Each path below is one point turned by a fixed rotation once a step. After each direction that follows a path, write how fast that rotation turns it, in degrees a step (0 if it stays still).
Each turn is a multiple of 5 degrees from 10 to 175, or 0.
Each row of a path follows its step; steps can be skipped.
path 1
step 0: [  7.2   4.5  28.6 -13.8  -0.5  -8.8 -17.3   8.8  -8.5   3.2   0.3   7.0
   4.4   8.9  -5.1  14.8   6.4   0.2 -12.2 -12.9  10.1 -24.8 -16.1 -10.8
 -15.3   3.5   6.6   5.3  -0.3   0.8  -7.3 -11.5 -10.0  15.8]
step 3: [  2.6  15.7   9.0 -14.4  -4.4  17.1  -9.4   3.5  10.0  -1.0   6.0   7.2
  -3.5  12.2 -17.6 -10.0 -14.6   8.6   0.4   8.2 -14.4  -4.0   9.8   6.7
  -1.6  10.0  -0.2  14.9   1.0  -5.9  -7.7 -28.2   0.6  26.3]
step 4: [-12.8  -2.3  24.5  -7.3  11.3   1.2 -13.0   8.1   5.0  -1.5  -5.5   4.4
  -3.1  -6.4  -0.7   3.3   9.4 -13.7  -7.8  -3.4   7.0   3.5 -14.0 -13.4
  -2.8  15.7 -31.5   3.8  -9.9 -13.9 -19.9 -12.8   4.4  12.0]
step 5: [ -2.9  12.1   8.1 -26.6  -1.1  11.8  -9.8  11.7   1.0  13.0  -8.9  12.4
   2.6 -18.0 -16.4  -7.6  13.1 -19.9   2.9  -3.6   6.1  -5.1 -15.9   6.0
  -7.2  -6.6 -12.0   5.0   5.8  10.7  12.8   6.4  -1.3 -21.7]
step 6: [ 10.8  -1.5  -8.5 -20.9 -12.0   9.7  -9.2  23.9  -6.2   7.1  12.8   7.5
  16.9  -6.4  -0.9   2.7   1.4   5.6  -0.7  14.3  -1.6  -9.7   3.0  -5.2
   3.4 -10.3   8.5  29.3 -14.9   7.2 -13.9   4.3 -17.4   3.8]
step 7: [  6.0  -1.3  10.1  -9.8 -15.2   3.2 -10.3   5.8  15.7   4.6 -10.0   7.6
   2.0 -14.7   1.5   8.3 -21.7  31.5   8.5   2.8 -18.1  -5.0  -9.3  -7.4
   5.4   7.5 -20.3   2.8   0.9  -8.3  -1.5  -2.8  -3.4  20.6]
step 8: [ 11.6  12.1   0.6  -5.8   0.9   0.8  -4.5  -5.9  13.7  15.9 -14.9   5.9
  -1.5   6.0  -6.4  -7.9   6.0  -5.8  -1.1  -8.4  16.9 -21.4   0.8   5.7
  -8.2  -3.2 -35.1   2.8 -15.4 -14.3  -3.1   4.8  14.9  15.6]
step 9: [ -2.2  27.6  10.3 -20.0   1.5  -0.6 -11.7   5.8  13.6  -4.1  -5.5  14.0
  10.6   3.7  -3.0 -18.6  25.9  -9.4   0.7  -1.1   2.4   8.9  -9.6   7.6
   8.3 -12.9  10.2   8.5 -10.1 -11.4   6.6  -4.9 -15.3   7.8]
step 10: [-20.0  18.1   0.8 -20.1  -3.4  13.8   2.5  -4.5  -4.6  -1.2   7.3   0.9
  -7.0 -22.4  -0.3   9.1  -1.4  -1.4   2.1  11.7  -7.7   7.7 -11.6  -6.5
  15.9  -5.4  -5.6  11.9 -16.4  15.1 -22.4   8.9  -7.8  15.4]
step 13: [ 12.9   8.1   9.5 -12.5 -22.8 -12.3 -15.5  -8.1  21.8   0.1  -2.8  -5.6
   8.4 -11.1   5.0  13.7  25.8  -7.1 -15.1  12.8 -13.6   1.8 -18.4  -0.4
   7.5  -9.2  -7.2   0.3  -7.4   1.3   3.5  -2.6  -1.4   8.0]
step 18: [  5.2  -4.5 -14.5 -16.0 -14.7 -12.3  19.6   6.1   4.4  -3.8 -15.1  13.0
  22.2 -13.8  -3.6  -4.7   0.3   2.7   9.9  -9.9  -0.6   1.6 -11.0 -16.6
   0.3 -27.8   3.8  15.0 -10.0  13.7   0.4   3.9  -5.9   0.5]
[ 3.1 -1.7  1.1 -4.5  1.4 -1.6 -3.9  2.5 -2.7 -5.0  8.1  0.8 -2.3  3.0
  4.6 -0.1  7.0 -3.0  6.0 -1.0 -4.4 -8.6  1.7 -6.3  8.3  4.3 -1.9 -5.5
  0.1 -1.2  5.5  2.9  1.4  1.6]
175
[-3.0  0.6  3.6  0.5  1.2 -4.6 -2.9  5.3 -3.2 -8.0 -2.2  3.7  5.5  4.1
  6.5 -5.6 -0.8  6.5  1.6  3.5  4.4  2.0  5.7  1.1  5.1  0.1  0.7  5.1
 -2.4 -5.1 -4.7 -5.5 -0.9 -6.7]
130
[ 4.5 -8.1 -4.5  3.3  0.7  0.6 -4.2 -1.3  6.0 -2.7  1.1  0.5 -0.7  0.9
  5.6  2.4  5.9 -3.2 -1.1 -3.7 -0.9  4.2 -5.6 -6.0 -6.1  0.2  3.0  6.5
 -3.0 -9.5 -3.7  1.8 -4.2 -1.2]
160
[  1.1 -11.4   7.3   1.9  -1.6   2.5  -6.7  -0.5  -7.4  -0.2  -0.7  -2.8
   2.1  -3.7   1.4   1.8  -3.0   1.1   4.9  -2.6   3.3  -4.2  -4.7   6.2
   0.7  -1.8   2.5   5.3  -1.2   7.4   2.1   4.3  -3.5  -1.0]
65
[ 4.9 -1.9 -0.3  6.3  4.2 -2.7  3.1 -2.6 -5.2  1.3  5.8  0.6 -1.3  7.7
  3.7 -1.7 -5.9 -2.2  0.1 -0.6  1.1  1.7 -5.8 -6.3 -2.0 -3.9  1.5 -3.1
  6.9  5.9  0.2 -9.4  1.0 -4.5]
10
path 2
step 0: [ 14.0   7.2 -28.8  -0.9  12.4  -2.6   2.6   4.6  -0.7  -1.2  -0.8   4.0
   6.0  13.6  -0.7 -10.4  21.9  33.8  13.3   5.2   2.5  -5.9  -4.1 -14.2
  12.8  10.2   3.2   0.1   2.9  19.1 -14.7 -16.0   0.8   0.4]
step 1: [ -6.6  -9.6   2.5 -12.3   1.0   0.3   0.0  -5.0  -0.4 -18.8   0.2 -15.0
 -10.8  -9.0 -21.8 -10.9  -2.9  -8.5  -6.7   2.3  -9.1  -9.8  -3.6  26.4
  16.2  17.0   0.8 -12.7   0.0  -5.9  -3.4  -9.7  31.9  14.7]
step 4: [-11.9  -5.3  -7.8  -3.7  -8.1   9.0  25.7  -3.4   0.3 -16.7   6.7   5.8
  -8.4  16.5  -4.4 -25.9  -6.5  -8.3   1.6  12.2 -17.4   1.8   2.7 -23.2
   5.8 -10.6 -22.0  -8.3   6.5   4.2   2.1  12.3  15.2  11.4]
step 8: [  0.7 -18.3 -13.8 -22.6  -1.4  28.9   3.1   0.1  -7.3   2.1  13.6   7.6
  10.7  11.9  10.2  11.8   8.0  -3.7  10.6  15.4   2.3   5.8  -4.9  -1.2
   2.7  19.4 -11.8   9.4 -10.0 -18.0  -4.8  -6.8 -23.4   3.3]
step 10: [  6.0   6.6   2.3  -1.8   1.9   1.7   9.9   5.5 -15.9 -17.5  12.2  13.1
 -10.8 -20.6  17.4  -3.1  -0.4 -21.7  10.4  -2.2 -11.9  22.7  22.7  -6.9
  18.8   4.8 -15.1  -9.8   6.5  -2.5  -8.7 -11.5   4.7  -8.9]
step 11: [ -7.2 -18.9   2.7  11.4  22.6  29.4  -3.6   2.7   2.9   6.6  15.4  12.1
  17.9 -16.0  -9.6 -10.6   4.6  22.4   3.7 -10.0  -6.2   4.7  -1.9  -1.8
 -19.8  -1.1   8.9   4.7  -3.1   1.7  -3.1 -19.9  -2.4   5.7]
step 12: [-15.1 -10.3 -13.6   7.1   6.6  -6.8  15.0   6.7 -14.3  -5.6  16.5 -16.3
 -26.2  -6.3  -2.3  11.2  30.6   3.8   2.0   8.0  -9.2 -10.0   2.7   8.0
  18.6  -2.5   4.0   0.6  10.2   5.7  16.4   6.6  -6.9  10.2]
step 13: [-19.5  20.9 -12.1 -10.6 -25.4   6.9  -8.7  -1.5   2.9 -16.9  21.2  11.1
  16.2  -7.7  -8.3   8.6  -1.8   2.6 -11.3  -1.5  -2.9  13.8  10.6  -9.1
  -5.6  13.2  16.7 -20.0   5.3   3.1  -2.3  -7.8   8.0   6.8]
step 14: [ -3.5  -8.4   4.3   0.0  10.8   8.3  31.7  -5.3   8.5   6.3   8.4  -7.9
  -4.8  -1.0  -0.3   9.8   0.2  21.6 -12.2  -1.3  12.7  22.7  16.6  23.5
  -6.8   9.8 -14.8   6.1  -5.0 -20.1  -7.4   5.3  -7.0   2.0]
step 16: [ 10.7   4.3 -14.8  -5.6  -1.1  -8.2  -5.9   0.9   6.4 -15.4  -3.1  -3.6
   2.0   0.7 -17.0  -7.3  13.1  17.7   2.2 -17.3  -7.0  28.5   7.3 -21.3
  24.2  11.9 -17.9   4.3  -3.3  -3.9  -5.2 -12.6  -9.7  12.5]
step 17: [ -4.5  -7.4 -21.2  -1.7  20.3   5.5  20.6  -3.1  20.2  -7.1  -3.7  -5.4
   7.7  -4.1   1.6  -4.3  -1.9   9.0   7.6   4.6 -10.4 -13.8 -18.4  22.4
  -8.3  26.2   3.8 -15.3  -2.9   6.4 -10.8 -11.0  15.7  -1.4]
[-4.6 -3.7  8.3 -1.6  2.4  3.6  0.6 -1.6 -4.5 -0.9  4.4  2.2 -2.6  5.1
 -1.6  1.5  1.0  1.2 -1.4 -0.4 -1.3  1.2 10.0  2.6 -1.5 -6.2  5.5 -2.4
  7.0 10.6  1.4 -1.2  2.5  4.3]
40
[ 0.0 -3.3  4.3 -0.9  1.0 -1.2  6.6 -5.9 -5.5  1.8 -0.9  3.8  3.4  1.7
 -9.9  4.1 -0.6  8.0 -0.4 -4.4 -6.4 -3.6 -3.2  3.1  0.9 -0.1  0.7  5.1
 -7.6 -3.0 -6.5  1.6  1.5  0.0]
135
[-2.1  1.6 -0.5  5.8  6.3  0.3 -3.0  3.9  1.5  6.4 -2.2 -3.4  1.5 -3.2
  0.9  0.1 -2.6  0.7 -3.2  1.2 -8.7 -5.5  5.8 -3.3  6.0  5.3 -1.9 -1.5
 -8.8  7.4  2.6 -4.4  0.2  3.9]
65
[ 6.2 -2.4 -0.1  6.9  4.9 -1.0  2.3 -1.0  5.6 -9.1 -3.4  4.3  1.6 -4.9
 -3.3 -3.8 -0.2 -1.7  7.6 -3.8 -3.1  1.9  0.5 -1.9  0.2 -3.2 -5.1  7.1
  3.9  8.2 -0.1 -0.9 -0.5 -2.7]
65
[ 2.4  7.8 -7.1  1.4  4.5 -6.6 -3.1 -0.2 -7.2 -3.9  2.7  1.0 -2.3  4.6
 -2.2  0.1  1.2 -2.0  0.9 -4.8  2.3  3.4  4.9 -6.8  0.9  3.1  6.1  2.3
 -3.4  0.5 -0.7  6.0  8.5 -0.5]
115
path 3
step 0: [ -4.0   0.5  -6.0  -7.1  15.9 -13.1  -0.1  10.4  -6.5  -6.8   4.7  -3.8
 -30.2  -2.3  -6.0  -7.8   6.2  -0.2  -3.2   3.0  -8.4 -10.2 -14.0 -16.6
  -1.7  -2.9  -4.5 -18.2   1.5  -6.9 -29.0  23.2  12.5  -8.4]
step 2: [ -4.4 -20.1   9.2  -2.9  -4.8   5.8  -4.4 -13.5   3.7  23.3  -6.4  -0.2
  -1.8  -3.7   7.0 -16.7   6.3   9.5  -5.0   7.9  -3.9   8.6  22.8   4.3
  16.7 -13.0  12.7 -14.9 -12.7  15.3  11.5 -19.0   8.2  11.8]
step 3: [-15.0   8.6   6.8 -23.4  16.9  15.4  -5.6  17.4  -3.6  -8.5   9.8   2.8
   2.2  22.1  -6.6 -14.0  17.9   1.6   0.9  -8.9 -13.6   8.6  13.8 -10.1
  -8.1  11.3  17.4  -8.6  -5.1  -4.2  -7.6   4.5 -12.1  -7.1]
step 4: [ -0.6  10.9   3.5  17.7   4.1  -8.4  -4.0 -18.4  -1.3  -9.8   5.0 -15.5
  -8.4  22.6 -16.1   8.5 -17.9 -11.3  10.0  -3.7   2.5   1.0 -15.1 -15.9
 -14.4  -0.1   2.3  -8.3  -4.5  13.5  -9.0  20.8  -1.8  16.7]
step 5: [  0.4   8.4  11.9  19.2 -21.3  -6.5  -6.4   0.0   4.2  14.3  -7.9   3.0
  -5.5 -10.7   2.9 -15.1 -20.9   5.5  -7.0  -8.8   2.2  -9.5   8.2  21.6
  -6.3 -10.2   9.8   5.6 -13.8  15.0  -8.4   4.2  20.0 -19.8]
step 6: [-11.8  -8.5  14.3 -13.0  -2.2  13.0  -1.2  14.6   0.6  -6.1 -11.5 -14.1
 -18.1  -3.5   6.9  -7.7   4.4   5.3   8.1  -3.1  -7.7  -1.3   4.5  -8.5
  18.3   9.6  -6.3  10.1  -7.6  20.0   3.0 -29.6 -17.9 -14.8]
step 7: [ -9.4   9.0 -14.2 -22.4   1.6   5.9   9.3   0.4   8.2 -11.0   0.2   7.8
 -20.2  -5.5 -11.4  -3.9  -1.9  -2.0  14.3 -14.5  11.6   8.3   5.9 -28.4
  -2.5  -0.2  -5.9 -25.1  -0.4  -7.2  -9.2   5.4   9.2  16.9]
step 10: [ -3.2   5.2  -2.7 -12.0  -2.8  11.2  -6.6  -2.6  11.7 -18.1 -14.1  17.8
  10.1   7.2  -0.9  -2.7   8.4  -3.3   9.8 -14.6  11.1  22.2  27.7 -12.0
  -3.9  12.1  17.8  15.6  -3.5  13.1  -2.5  -9.0  -8.6  -4.4]
step 13: [  0.3 -19.3   3.4   8.9   2.6   0.3  -0.7 -11.7   3.9 -16.1 -35.1  -9.1
  -4.5 -14.6  -6.2  11.2  -9.2  -7.1  11.7  -4.6  -6.2   5.8   9.7  -1.7
  10.8 -18.2  -7.7  11.9  -6.7  16.3  15.1 -16.8  -3.7  -5.8]
step 14: [-18.8 -10.2 -14.4 -12.3  -3.0   3.0   7.1  15.2   4.1   1.9  -6.1  11.8
  -0.7 -10.0   3.3 -18.5  12.6   6.2  -5.3   7.9   3.5  14.7  22.4  -7.0
  11.8 -11.3  16.6 -21.0  -8.6   1.8  -8.1  -9.3  12.7  17.4]
step 18: [-14.5   0.1   7.0 -10.2  -0.8  -3.7   7.1  22.1  -4.6  -8.3  14.6  -7.1
 -22.8  18.0  -1.5  -3.5   8.2   5.0   7.8  10.3  -7.3  -4.1   9.2 -22.0
  11.1  12.1   0.0 -14.7 -13.0  17.9   5.2 -11.2 -18.4   5.2]
[ -3.3   2.5   3.7  -3.9  -3.2   2.9  -2.5  -1.0  -2.1 -10.5   0.1  -0.4
   8.9  -2.4  -1.9  -6.6  -0.5   0.5   1.5   3.6   0.6   1.2   1.6   3.5
  -9.9  -2.0  -2.6   4.0  -0.4  -5.5  -2.1  -2.7  -2.8  -8.0]
155
[ 6.1 -4.4 -0.8 -2.3 -1.8 10.4 -0.7 -2.1 -1.7  2.6 -1.0  0.5  2.0 -4.7
 -6.6 -7.5  9.1 -1.5 -1.0 -0.8 -5.0  2.7 -3.5 -1.6  1.2 -5.6 -1.8 -0.7
  7.3 -0.7  0.1  1.5  2.5  6.4]
55
[-3.5  2.5 -7.8 -4.5  3.8 -4.8  1.5 -0.3 -7.8  1.7  6.8  1.8 -3.6 -3.8
 -0.7 -3.2 -5.1 -1.3  5.0 -0.1 -4.8  0.7 -4.7 -2.4 -7.9  2.1  4.5  0.0
  3.4 -1.3 -2.4  4.6 -6.0  5.6]
95
[ -2.7  -3.0  -0.7   2.7  -7.7   1.4   3.1  -7.7  -1.2  -3.9  -1.3   0.7
   0.8   2.2   3.1   0.8  -3.3  -3.9   3.4  -4.0  -4.9   1.3   2.8 -11.2
   3.3   2.9  -0.5   6.3  -2.0  -8.1   3.6   5.4   3.9   0.5]
120
[  2.3 -10.0  -6.1   4.3   5.8  -4.9   2.3  -0.4  -2.3  -5.0  -5.4   7.1
   0.6  -3.8   2.0   2.2   3.8  -2.0  -5.8   7.3   3.9   3.6   3.6  -2.0
  -0.9   0.8   1.0   0.9   5.5   0.1   0.1   4.3  -2.8  -4.7]
25
